(in the rows, 128 means zero)
One turn moves every row onto another: examples first, then more rows asked
k822: [124 134 136 130 110 148 146 154 127 147  90 111 122 105 115 127 132]
k197: [104 132 121 150 107 139 143 123 138 158  97 103 111 103 123 118 125]
k257: [150 138 120 157 112 120 122 115 163 158 152 140 179 131 146 140 124]
k518: [113 135 126 145 122 137 132 132 132 135  96 105 100  92 117 131 131]
k393: [141 123 126 166 118 129  99 129 144 111 158 129 166 116 141 117 163]
k560: [149 124 132 154 117 129 105 131 144 114 158 131 170 122 140 118 168]
k66: [117 144 130  97 101 130 136 152 142 152 143 144 133 117 115 131 145]
k620: [103 142 140 154 111 134 140 114 129 158 102 114 113 116  98 122 133]
k723: [ 77 147 131 151 103 130 100 143 141 136 128 152 141 115 110 134 126]
k222: [147 122 123 155 120 135 104 132 147 116 159 124 167 115 144 118 167]
k599: [107 145 150 153 120 140 130 138 120 137  91 117 121 112  95 133 132]
k578: [115 135 133 142 109 150 150 136 128 170 100 104 129 113 107 119 129]
k239: [150 138 114 154 124 110 121 103 165 154 159 135 163 124 149 143 130]
k825: [153 133 120 142  88 144 111 117 152 113 116 142 171 103 146 142 110]
k470: [160 146 129 148 117 159 109 107 128 121 140 130 176 106 107 152 117]
k287: [162 141 125 128 111 124 119  83 145 108 135 140 142 102 126 147 131]
k582: [102 141 101 130 130 151 110 138 139 150 156 115 121  85 120 139 130]
k259: [145 144 124 166 126 117 114 105 157 157 160 134 175 131 134 145 126]

k560 goes to k222
k470 goes to k825
k599 goes to k822
And these:
k578 goes to k197
k259 goes to k257
k723 goes to k66

One turn moves every row onto another: examples first, then more rows asked
k128: [113 139 137 120 149 121 122 173 112 131 115 120  77 145 125 125 162 128
 129 133 125 120 145 138 116  90 137 160 138 149  93 137 116 153 166 114
 130 135 135 135 101 112 152 135 105 120]
k589: [110 131 111 127 150 109 112 185 112 133 132 127  96 124 117 122 154 124
 105 146 138 145 142 134 113  95 138 150 139 163  93 127 107 135 168 124
 118 121 143 131 100 101 164 133 113 115]
k595: [137 106 109 152 128 104 121 134  98 128 123  97 156 140 112 156 100 153
 116 109 126 116 139 115 115 107 153 152 115 103 144 154 157 139  86 118
 160  83 121 136 143 109 141 155 118  91]
k375: [121 100  83 158 145  89  97 160 101 116 138 143 178 138  91 131 116 160
  97 116 134 156 144 106 123 106 149 174 142 118 150 131 140 129 115 146
 134  73  99 137 126 105 144 136 123  85]
k550: [127  97  76 143 126  95  95 134 102 127 142 139 166 129  86 135 117 169
 119 125 124 165 129 111 117 118 124 161 123 124 155 145 115 111 131 147
 132  72 119 134 113 119 141 169 144  83]
k456: [109 135 123 125 156 114 129 179 105 123 122 118  91 130 123 126 154 132
 106 138 136 115 142 131 115  88 151 152 136 152  92 135 115 142 163 106
 129 131 142 131  99  99 149 139 114 127]
k340: [111 134 125 119 154 114 123 180 106 127 128 113  94 134 121 127 157 133
 104 142 136 121 143 136 111  90 151 150 135 150  94 131 113 140 158 103
 128 128 145 126 100  95 154 138 112 126]
k596: [125 115 137 140 122 116 100 110 106 135 112 121 120 157 114 148 131 169
 168  83 101 116 139 128 126 116 143 180 124 101 153 171 131 143 117 128
 148  98 111 137 127 131 119 158 134 100]
k625: [109 129 110 132 153 111 115 189 111 127 135 130  99 118 115 120 153 123
 109 149 140 140 143 132 112  90 142 155 140 164  96 129 105 136 168 121
 122 121 139 130  98  99 161 133 117 117]
k374: [143 101  85 160 128  93 105 143 101 126 136 123 170 125 100 147 106 140
 120 133 128 154 136  98 119 112 125 156 118 129 144 147 147 136 107 147
 138  67 112 142 135 123 156 154 119  68]
k751: [126 107 104 147 144  96 117 143  96 118 120 111 156 161 106 134 114 180
 107  95 123 109 157 116 115  97 159 170 139  85 151 132 152 143 105 114
 160  92 106 138 125 100 123 145 123 104]
k429: [133  93 105 166 130 101  83 143 108 130 133 154 140 154 103 125 134 141
 152 110 114 165 154 103 129 117 133 196 155 122 160 136 137 146 138 169
 129  89  87 139 130 137 148 130 124  63]
k347: [111 133 132 127 150 121 124 172 112 129 116 124  72 139 130 121 159 126
 133 132 130 115 148 136 115  89 138 163 141 152  93 137 118 151 172 117
 133 134 132 135  99 111 149 137 111 121]
k686: [145 101 132 157 117 110 119 118 103 145 110 107 122 157 126 142 118 144
 167  94 121 112 145 108 113 116 137 173 122 102 148 156 155 161 103 132
 148  91 112 143 145 136 140 150 119  84]
k129: [146  94 108 165 118 101 106 124 107 140 120 132 134 144 111 134 121 131
 166 120 126 151 139  98 118 127 114 172 127 130 152 149 147 154 122 162
 127  76 102 149 135 151 152 147 121  58]
k940: [126 103 108 153 113 106  88 115 112 146 123 151 128 142 100 126 137 157
 173 100 117 155 143 116 123 130 114 183 132 128 156 153 123 139 139 164
 120  81 110 144 117 142 136 159 141  79]
k351: [113 134 120 135 146 118 112 177 114 130 129 135  78 125 124 117 159 117
 133 139 130 138 151 132 118  93 131 163 143 162  92 134 109 148 178 131
 122 126 131 132  98 114 157 132 112 106]
k160: [125 112 106 134 133 104 107 126  92 117 131 113 159 144  98 156 116 180
 112 110 108 118 126 121 121 106 150 162 123 100 155 167 127 119 108 113
 163  89 121 128 123 108 125 170 139 104]
k11: [115 138 125 131 146 116 109 176 117 137 124 131  81 128 124 117 163 119
 130 138 126 139 147 135 121  98 125 160 142 166  93 129 111 148 173 134
 122 124 131 137  98 114 162 132 107 110]
k659: [132 101 130 160 130 109 105 127 104 130 119 119 116 177 119 128 132 162
 160  88 106 118 162 112 115 107 141 192 152  88 161 136 151 161 131 136
 159 109  97 139 133 137 128 142 123  83]

k751 goes to k659
k347 goes to k351
k128 goes to k11
And these:
k129 goes to k374
k596 goes to k940

One turn moves every row onto another: examples first, then more rows asked
k566: [158 122 146 115 132  78 114 133 118 161 121 138 104]
k821: [130  97 147 121 116  99 152  91 163 135 131 120 114]
k244: [168 110 145 121 131  68 140 134 128 173 131 126 112]
k497: [125 115 137  89 130  66 137 111 138 111 140 130  96]
k655: [162  79 151 109 151  90 119 134 127 103 104 120 123]
k291: [155 113 140 140 123  37 139 128 169 122 127 107 145]
k484: [134 100 166 136 138 101 136 126 151  83 138  91 121]
k727: [144  88 140 117 105  56 130 158 129 141 109 129 128]
k726: [150  88 155 111 166  98 134 112 142  95 129 117 113]
k433: [120 110 154 135 118  70 140 131 157  86 148  95 129]
k510: [139 126 170 137 158 104 115 137 142 128 150 115 132]
k45: [120 120 158 136 126  75 132 128 156  83 146  92 126]
k541: [150  83 142 125  97  68 132 146 128 142  98 118 123]
k831: [151  91 149 120 113  60 128 157 120 139 100 133 130]
k803: [125  91 162 127 129 102 134 130 144  81 136  99 123]
k650: [180 125 161 160 136  86 124 124 132 137 126  94 111]
k78: [141 112 146 116 126  60 156 100 155  95 143  96 100]
k180: [132 115 139 132 119  46 122 131 165 127 130 124 154]
k263: [124 100 165 133 137 104 131 127 149  84 140  98 125]
k957: [146  89 151 114 140  93 165 105 165 134 143 123 115]
k634: [156 115 144 109 125  73 121 132 114 164 123 131 104]
k458: [138  97 151 122 135 104 120  92 143  95 110 106 109]
k403: [148 124 161 140 145  97 102 137 126 146 140 130 127]
k69: [174 119 148 125 140  66 135 138 135 167 131 130 111]
k781: [150  95 148 131 101  59 132 148 127 143  97 123 132]
k410: [129 148 158 136 130  84  99 124 131 114 135 101 116]
k740: [146 121 142 136 134  49 147 104 172 105 141 100 124]
k3: [113 112 146 101 132  69 135 110 150 101 153 125 115]
k32: [158 128 144 135 113  73 121 121 133 169 115 123 109]
k84: [164  91 148 128 109  55 138 150 121 135  94 117 123]
k876: [162  91 151 127 117  56 142 156 129 144 105 125 134]
k341: [174 132 158 138 157  66 121 147 125 131 147 114 114]
k173: [181 120 147 127 127  70 130 126 123 155 112 114  94]
k53: [145 115 137 100 124  58 151 102 143 104 131 107  86]
k421: [162  87 141 125 104  50 142 152 132 137 105 113 120]
k116: [117 123 142 122 135  59 127 110 168 110 148 124 136]
k658: [160  77 145 119 116  63 141 157 130 140 109 125 125]
k701: [123  97 154 121 117 102 140  88 156 110 131 109 112]
k453: [123 118 159 132 136  74 136 134 156  82 151  97 126]
k910: [157  86 149 119 128  94 111 119 127 103  90 108 117]
k193: [131  89 163 130 131  99 140 130 144  79 137  94 121]
k290: [120 108 154 131 125  69 142 137 157  85 152 100 130]
k214: [162 137 163 134 160  71 127 140 135 109 148  94 110]
k136: [158 117 142 128 111  72 130 122 128 174 118 120 111]
k46: [148 144 152 148 119  76  96 124 123 134 126 108 111]
k604: [174 114 143 119 123  65 134 127 117 160 116 113  96]
k132: [143  86 159 111 151  94 158 109 157 108 149 116 115]
k153: [158 131 167 158 135  98 124 117 145 123 129  83 117]

k655 goes to k291
k484 goes to k45
k831 goes to k876
And these:
k658 goes to k421
k726 goes to k740
k69 goes to k173
k701 goes to k3
k803 goes to k290
k214 goes to k153
k957 goes to k53
k403 goes to k341
k604 goes to k136

